In the data rows, 128 means zero.
Some points, each followed by its number:
[ 91 132  99 147 155 166 116 134 176 145  86 151 125 117 148 130 139 115
 118 103  83 119 161 163 108 171 160 157 121 149 162 152] 0
[112 135 126 118 136 126 140 144 119 157 109 143 127  67  99  87 123 124
 118 129 112 101  82  90 141 176 129 105 124 136 154 108] 1
[ 90 157 168 113 123 198 170 121 122 117 100 165 164 144 141  91 102  75
 134 187 164  91 158 155 103 105 137 168 116 189  95 173] 2
[169 183 134 111 130  98 120 139 139 124 127  55 154  66 132 202 171 179
 114 130 107 132 119  77 133 173 151  54 146 107 101  99] 3
[159 136 141 146 106  41 116 148 141  59 145  48 201 124 125 127 128 168
 105 171 158 194 184 147 114 123 114  68 189 107 107 110] 4
[129 124 133 150 112 163 148 148 142  74 157 129  56 135 177 118  87  89
 184  85 151 152 174  81 150 147 129 137  68 136 109 160] 5
[ 74 119 149 136 110  96 105 131 152 126 116 154 102 158 138 122 144  70
 158 141 116 114 147 106  84 130  76 100 114 131 135 127] 6
[126 145 136 141 130 167  97 175  57 148 115 125 118 102 157 136 131 136
 168 100 154 179 115  44 149 113 138  73 101 123 108 144] 7
[130 144  48 105 155 172  85 131 112 115 130 196 145 115  66  56  73  39
  87 155 117  74 128  82  37 161 112 158  64 145 112  72] 8
[132 165 158 136 106  99 131 104 101  88 125 141  63 104  95 112 124 166
 130  53 145 118 107  56  96 108  73  90 163  89 130  95] 9
[ 69 102 154 167 108 148 138 168 168  77 113 137 117  90 182 162  68  65
 136 134 145 133 166  74 147 142 114 110 104 183 129 147] 10
[121 120  76  81 168 130 122 129 160  96 145 144 119 124 101 115  82  83
  70 129 104  91 131 137  97 164 155 158  76 164 133  84] 11
[170  88 129 104 141  83 150 146 152 108 160 147 150 139 170 117 154 171
 138 113 115 143 162 188  99 143 146  81  94 153 139 117] 12
[116 182 119 130  66 145 100 119 157 118 117  99 142 142 162 125 120 119
 144 132 160  95  89 141 148 132 143 114 122 101 160 113] 13
[ 86 107 121 174 118 112  69 131 144  96 110 117  96 140 129  94 134 126
 142 116 221 152  93 111 123 137  50 139 101 172  90 172] 14
[122 124 125 145  87  83 107 179 103 165 129  85 119 183 145 197 124 150
 139 137 114 145 110 156 195  99 181 114 183  31 193 190] 15
Which five points above are nearest to each new point by angle, seen from the average point of the numbered points? Their numbers follow each, nearest first.
[126 123 149  99 118 109 127 115 119 158  91 144 113  74 105  91 126  95
 119 178 100  87  67  77  96 123  53 128 129 123 164 125] 1 6 8 9 11
[134 153 151 113 140 147 180 125 109 132  79 146 135 132  95  88 114 120
 146 198 146 146 151 165 136 114 137 156 118 167  94 146] 2 8 0 11 12
[151 102 120 105 147  78 137 135 138 143 178 133 121 122 124 177 170 160
 149 101  83 154 163 136 137 143  73 161 144 106 138 133] 12 15 3 4 9
[115 125 115 149 119 136 122  85 116 136 129 183 135 139 128  90 130  98
 127 149 143  69  94  83  73 124  92 154  70 174 139 136] 8 2 6 14 11
[141 104 103 126 129 187 133 123 133 103 104 166 145 172 139 129 105  69
  79 171 155 103 183 131 145 110 148 158 115 161  88 142] 2 11 8 0 10
[113 124 167 138 142 132 159 118  99  86 142  85 108 147 156 160 132 126
 107 131 151 117  99 161 121 130  46 105 141 129  98 129] 14 9 4 6 2
[118 126 116  99 126 139 149  76 130 162 125 138 144  98 140 124 116 156
 155 130  89  92 103 170 136 168 171 158 134 158 125 104] 0 1 11 12 2
[108 131 126 146 128 153 142 110 134 112 101 114 131 140 127 101 102  85
 157 156 149 155 140 145 143 106 126 158 118 136  86  97] 2 14 5 8 13
[129 151 132 112  84 173 140  86 132 133 100 143 136 103  90 104 157 145
 138 177 159 151 161 130 137 105 104 125 129 146 112 124] 2 4 13 14 9
[150  93 136 102 152  76 112  87 117 110 150 135 139 121 158 106 151 154
 113 170 150 142 116 145 142 139 111 134 132 141  84 127] 12 4 14 3 11
[123 146 121 147 125 119 118 113  57 125 136 139 101 134 131  99 138 112
 115 146 158  97 115 144  91 124  95 112 107 146 115  93] 8 9 14 2 6
[125  48 143 121 128  56 141 156 105 169 142 141 103  70  80 156 131 176
 140  52  68 148 150 131 178 158  63 173 172  52 128  95] 9 15 1 3 12
[156 150 121 116 117 177  95 130 141  84 149 118 112  88  81 100 140 113
 121 109 144 124  91 119  83 143 150 180  89 130 143 131] 8 11 1 0 13
[ 81  85 184 132 145  96 110  82 174 143 127 137 158 137 109  92  99 145
 106 163 108 168 187 145 117  62 118 165 134 156  85 125] 2 4 6 12 0
